Rows are one point carried round by a steady rotation, each followed by how many ticks it has turned.
The counts run from 0 to 111.
[ 13 -14  -6 -10  15 -14  13 -12  11   2   2 -15   3   9 -14 -16  11  17
   2  -3   7 -10  10  29  -2  -6   2   0   5 -22 -14 -37  15]
10
[ 12  -2 -14 -10  19  -6  16  -9  14  -2  21   5  -1  19 -10  -8   1   7
  -4  14  13 -14  13  42  -1 -16   2  -2  -2 -13  -2 -25  -8]
25
[ 15   4   1  -5  11 -18   9  -1  21 -11  16  26 -19  15   1  11  24   0
 -18   7   7  -1  17  12  26  15  13 -25  10  13   2  -3  14]
67
[ 14  -6  -7 -12  12  -8  36   0  22  -7   8  17   2  14  -6   2  -2   6
 -10  17  -1  -8  18  33  -7 -18   7   4  -6  -6   5 -19  -9]
33
[  8  -3 -10 -17  14 -14   7  -9  11  -6   8 -20  -7   7  -4  -4  27  21
  14  -4  -2 -10   5  16  20  11  13 -26  18   3 -12 -15  23]
94
[ 18   2  13   0   1 -12   7  -8  27  -7   6  28  -6  19   0   2  23  -3
   0  15   4 -13  21  18  12  11  15 -16 -12  14  -4 -14   0]
54
[ 13  -4   2  -5  11 -22  22  10  20 -15   5  16 -16   6   0  13  21   4
 -20   6  -4   5  13   1  21  11  13 -16  16  14   3  -3  21]
72
[ 17  -4   5  -9  14 -30  20   3  11  -9   6  13 -17   9   5  -1  26   4
 -14  -2   1  11  14   2  13  10  14 -18  22   1  -2  -1  28]
76
[  9  -8 -12 -10  13  -4  14  -8  19  -1   8 -11   6   7 -15  -2   2  24
   5   8   3 -21   5  39   3  -9   5  -3  -5  -6  -9 -37   4]
17
[  1   2 -28 -30  22 -12  20 -12   8  -3  16 -17  -2   7  -4  -3  10  14
   9   3   0  -9   3  28  17  -8   7 -18  21  -4  -1  -8  -2]
107
[ 11  -8   0 -11  10 -26  17  -2   6  -8   1 -16  -7   8  -1 -10  31  13
   8  -6  -3  -2  12  10  13   9  14 -18  23  -1 -12 -14  31]
89
[  3  -5 -17 -12  14 -13  15  -1  13  -9   6 -25  -2   2  -5  -1  21  22
  11  -1  -6 -14   2  19  23   5  14 -18  22   9  -8 -20  18]
97
[  2  -9 -19 -14  16 -17  20   2   7  -7   5 -27  -4   4  -8  -3  22  18
   8   8  -5 -11   4  23  20  -3  13  -9  27   4  -5 -14  15]
100
[  1  -4 -16 -16  14 -12  11  -6  14  -8   7 -24  -4   5  -6   2  24  24
  13   0  -4 -12   1  16  22   7  14 -21  21   7  -9 -16  20]
96
[  0   1 -26 -31  19 -13  30  -7  11  -7  11 -14   5   3  -1   4   5  18
   9   6  -5  -6   0  25  11 -12   9 -17  21  -1   4  -8   0]
110
[ 18   1   2 -17  15 -25  17  -5  15  -9   6   8 -16  10   4  -1  22   8
  -5  -9   2  11  12  -3  15  16  12 -29  17   0  -4  -5  28]
79
[ 16   1   2   2  13 -19   5  -2  17 -10  12  24 -18  17  -1   3  28  -7
 -17  10  12  -4  22  13  21  13  13 -19  11  12   3  -2  10]
65
[ 12   3   1  -8  12 -16  11   1  23 -12  14  24 -20  13   2  13  20   2
 -18   5   2  -1  14   8  26  17  11 -24  10  16   5  -5  15]
68
[ 14   0   0  -6  12 -16  17   6  22 -16   9  21 -18   8   0  14  18   4
 -20   6   0   3  12   4  24  16  11 -20  13  18   3  -5  18]
70
[ 10  -9 -14  -1  14  -8  19  -3  13  -5  10  -6   3  12 -15  -9   5  13
  -4  16   4 -19  11  41   0 -17   3   6   4  -8  -1 -32  -3]
21
[  9  -7 -11 -12  13  -4  10 -13  20   2  11 -11   4   9 -14  -7   4  24
   6   3   6 -18   6  35   4  -6   4  -6  -5 -13 -10 -39   7]
15
[ 21  -1  16   1   0 -17  18  -7  20  -6   1  25  -1  19   0  -6  23  -7
   0  17   1 -10  31  18   0   2  15  -5  -9   5  -5 -14  -1]
50
[ 11  -2 -10 -14  13  -3  31  -6  26  -7  11  14   0  14  -7   5  -5  10
 -10  17  -1 -12  14  37  -3 -18   6  -2  -8  -3   6 -21  -9]
31
[ 12 -12  -6 -13  15 -10  10 -18  14   5   9 -11   5  10 -14 -14   9  15
   6  -3  11 -13   6  33   1  -5   4  -4   0 -22 -13 -37  12]
12
[ 12 -18  -5 -12  10 -14  20  -6  16  -1  -3 -15   7  -1 -12  -9   9  23
  -2  -2   2  -6   5  24   0  -6   3   2   7 -21 -12 -38  20]
7
[  2  -9 -21 -14  17 -19  18  -1   2  -9   6 -25  -4   5  -7  -7  21  16
   8   6  -3 -13   5  24  20  -6  13 -10  30   0  -8 -13  12]
101
[  1   1 -26 -21  22 -14  16 -12   2  -2  16 -20  -6  11  -6  -5  14  11
  11   3   1  -8   3  27  17  -8   8 -16  28  -6  -2  -9   2]
105
[ 13 -21  -5 -13  12 -14  19  -5  12   0  -3 -16   6   2 -11 -12  10  20
  -1  -4   4  -7   5  25  -3  -2   4   3   6 -21 -15 -38  19]
8
[  0  -2 -25 -30  17 -13  34  -5  11  -6   9 -15   5   0  -2   2   6  17
   8   7  -9  -6  -1  24  10 -12  11 -12  19  -2   3 -10  -2]
111
[ 14  -6   9   7   1 -15  13   6  26 -15   2  24 -10  13  -2   9  26  -1
 -14  21  -1 -11  24  15  17   9  15  -9   0  23  -1 -13   5]
59
[ 11 -12  -7 -19  13 -12  18  -9  22  -1   2  -8   3  -3 -10  -2   3  27
  -6 -11   2   2  -5  19   3   5   3  -8   4 -20 -10 -38  19]
3
[ 22   0   2 -15  11 -13  28 -11  20  -2  10  26  -2  23   1  -7   6  -4
  -3  13   3  -6  23  26 -10 -12   8  -6 -12 -12   3 -15  -8]
38
